Small tables with named rows and columns. After each table, cells are looked up by row and column.

zubokog =
fields: gif, rom
govup: [468, 445]
pimulut: [706, 679]
sika: [181, 214]
fam: [660, 606]
zopag: [779, 609]
kovuko: [209, 87]
dez: [665, 547]
kimebu: [511, 511]
guso: [566, 507]
sanemim: [160, 142]
dezad: [138, 165]
pabefam: [518, 559]
ner: [140, 165]

What is the gif of sanemim in zubokog? 160
What is the gif of guso in zubokog? 566
What is the gif of pabefam in zubokog? 518
What is the gif of ner in zubokog? 140
What is the gif of kimebu in zubokog? 511
What is the gif of pimulut in zubokog? 706
What is the rom of dez in zubokog? 547
What is the rom of kimebu in zubokog? 511
What is the gif of zopag in zubokog? 779
What is the rom of ner in zubokog? 165
What is the gif of dezad in zubokog? 138
What is the rom of guso in zubokog? 507
What is the rom of pabefam in zubokog? 559
What is the rom of fam in zubokog? 606
What is the rom of pimulut in zubokog? 679

Table pirenu
,lemob,tiluf,fitukun,rebufo,talivop
tuvat,31.42,74.57,75.94,55.92,95.68
dirano,35.45,30.98,30.68,28.36,20.46
tabokav,49.60,21.30,18.81,12.61,12.94
kob,40.39,44.13,45.60,18.25,40.46

lemob of tuvat is 31.42
rebufo of dirano is 28.36
rebufo of tuvat is 55.92
talivop of tabokav is 12.94
rebufo of kob is 18.25
talivop of kob is 40.46
tiluf of kob is 44.13
lemob of kob is 40.39
talivop of tuvat is 95.68
tiluf of tuvat is 74.57
rebufo of tabokav is 12.61
lemob of dirano is 35.45
fitukun of kob is 45.60
fitukun of tabokav is 18.81
lemob of tabokav is 49.60
fitukun of dirano is 30.68

pir =
        sefi     lur  zafipe
kot    -9679  -61744   50179
damu   -9192  -58871   54910
vepob  10112  -57268    1822

What is the zafipe of vepob in pir? 1822
What is the sefi of vepob in pir? 10112
What is the sefi of kot in pir? -9679
What is the lur of damu in pir? -58871
What is the sefi of damu in pir? -9192
What is the lur of vepob in pir? -57268
What is the zafipe of damu in pir? 54910
What is the zafipe of kot in pir? 50179
What is the lur of kot in pir? -61744

tuti =
|  | fab | suk | guz | veful | magezas | nim |
|---|---|---|---|---|---|---|
| vado | -2.00 | 5.54 | 4.45 | -2.30 | 6.42 | -9.49 |
| zilap | 4.55 | 0.09 | 2.53 | -3.76 | 0.63 | 1.16 |
| petalin | 0.92 | 2.01 | 2.89 | 1.42 | 1.83 | -0.31 |
| nodoko | 0.79 | 0.14 | -3.47 | -3.86 | 3.82 | -0.84 |
| kud | -0.71 | 4.01 | 1.65 | -0.97 | 4.68 | -6.02 |

zilap, veful -> -3.76
vado, veful -> -2.30
kud, guz -> 1.65
zilap, nim -> 1.16
kud, nim -> -6.02
vado, magezas -> 6.42
kud, veful -> -0.97
Which row has the largest nim? zilap

vameki.tsv
	por	dat	zod	vide	nak	dafa
vufe	-70091	74788	-93406	69406	50759	59701
vetoden	-87960	91062	-53414	31378	-44359	33574
lubul	-40469	29480	-96438	71916	-12007	70064
reve	64244	475	61942	-88200	-21186	-48211

zod of lubul is -96438
por of vetoden is -87960
vide of vetoden is 31378
vide of vufe is 69406
dafa of vetoden is 33574
dat of reve is 475
dat of vufe is 74788

biripu.tsv
	zam	tiribu	dimoge	sofurog
vodubuz	230	81	104	122
zakibin	63	139	2	97
fopagan	60	7	85	188
fesu	27	108	35	141

fesu, zam => 27
fesu, tiribu => 108
zakibin, sofurog => 97
fopagan, sofurog => 188
zakibin, dimoge => 2
vodubuz, sofurog => 122
fopagan, zam => 60
fesu, dimoge => 35
fesu, sofurog => 141
fopagan, tiribu => 7
zakibin, tiribu => 139
vodubuz, dimoge => 104
fopagan, dimoge => 85
vodubuz, zam => 230
zakibin, zam => 63
vodubuz, tiribu => 81

Table roz
cols = las, tubik, pif, donukan
gupaz: [24004, 43101, 38278, 46823]
bifika: [72544, 72919, 22582, 57064]
ramef: [62050, 72124, 31665, 75165]
lav: [45766, 46289, 48385, 23891]
gozusez: [20039, 78622, 77150, 38047]
lufi: [73813, 36872, 73421, 41675]

gozusez, donukan -> 38047
bifika, las -> 72544
gupaz, las -> 24004
lufi, tubik -> 36872
lav, donukan -> 23891
lav, las -> 45766
ramef, donukan -> 75165
gozusez, pif -> 77150
ramef, tubik -> 72124
gozusez, tubik -> 78622
ramef, pif -> 31665

vigon:
,mesav,mov,paz,luboda
vaze,99,59,250,165
pilamuz,103,98,95,113
ker,148,94,211,87
bav,121,92,66,133
letezi,193,105,102,104
piduv,144,85,127,101
fem,144,83,152,90
nerigir,161,180,82,187
zim,112,182,109,185

mesav of pilamuz is 103
mesav of bav is 121
luboda of bav is 133
mov of fem is 83
luboda of fem is 90
mov of ker is 94
mov of nerigir is 180
luboda of pilamuz is 113
mov of vaze is 59
mesav of vaze is 99
luboda of piduv is 101
paz of ker is 211
paz of zim is 109
luboda of vaze is 165
mov of bav is 92

lami
         dokibis  bofav  gug  lef  logob  tiginu  peri
neli          85     92   92   91     84      87    86
kepa          83     96   96   94     81      87    86
zorad         61    155  153  140     48      91    81
vibud         73    123  122  115     66      89    83
momede        73    122  121  115     67      89    84
luz           87     86   86   86     87      87    87
kofugez       40    208  205  183     18      95    76
lesetof       44    199  196  175     24      94    77

What is the tiginu of kepa in lami?
87
What is the gug of lesetof in lami?
196
What is the lef of luz in lami?
86
What is the tiginu of kofugez in lami?
95
What is the peri of vibud in lami?
83
What is the dokibis of zorad in lami?
61
What is the dokibis of momede in lami?
73
What is the bofav of vibud in lami?
123
What is the tiginu of lesetof in lami?
94
What is the tiginu of zorad in lami?
91
What is the lef of lesetof in lami?
175
Row with the largest gug: kofugez

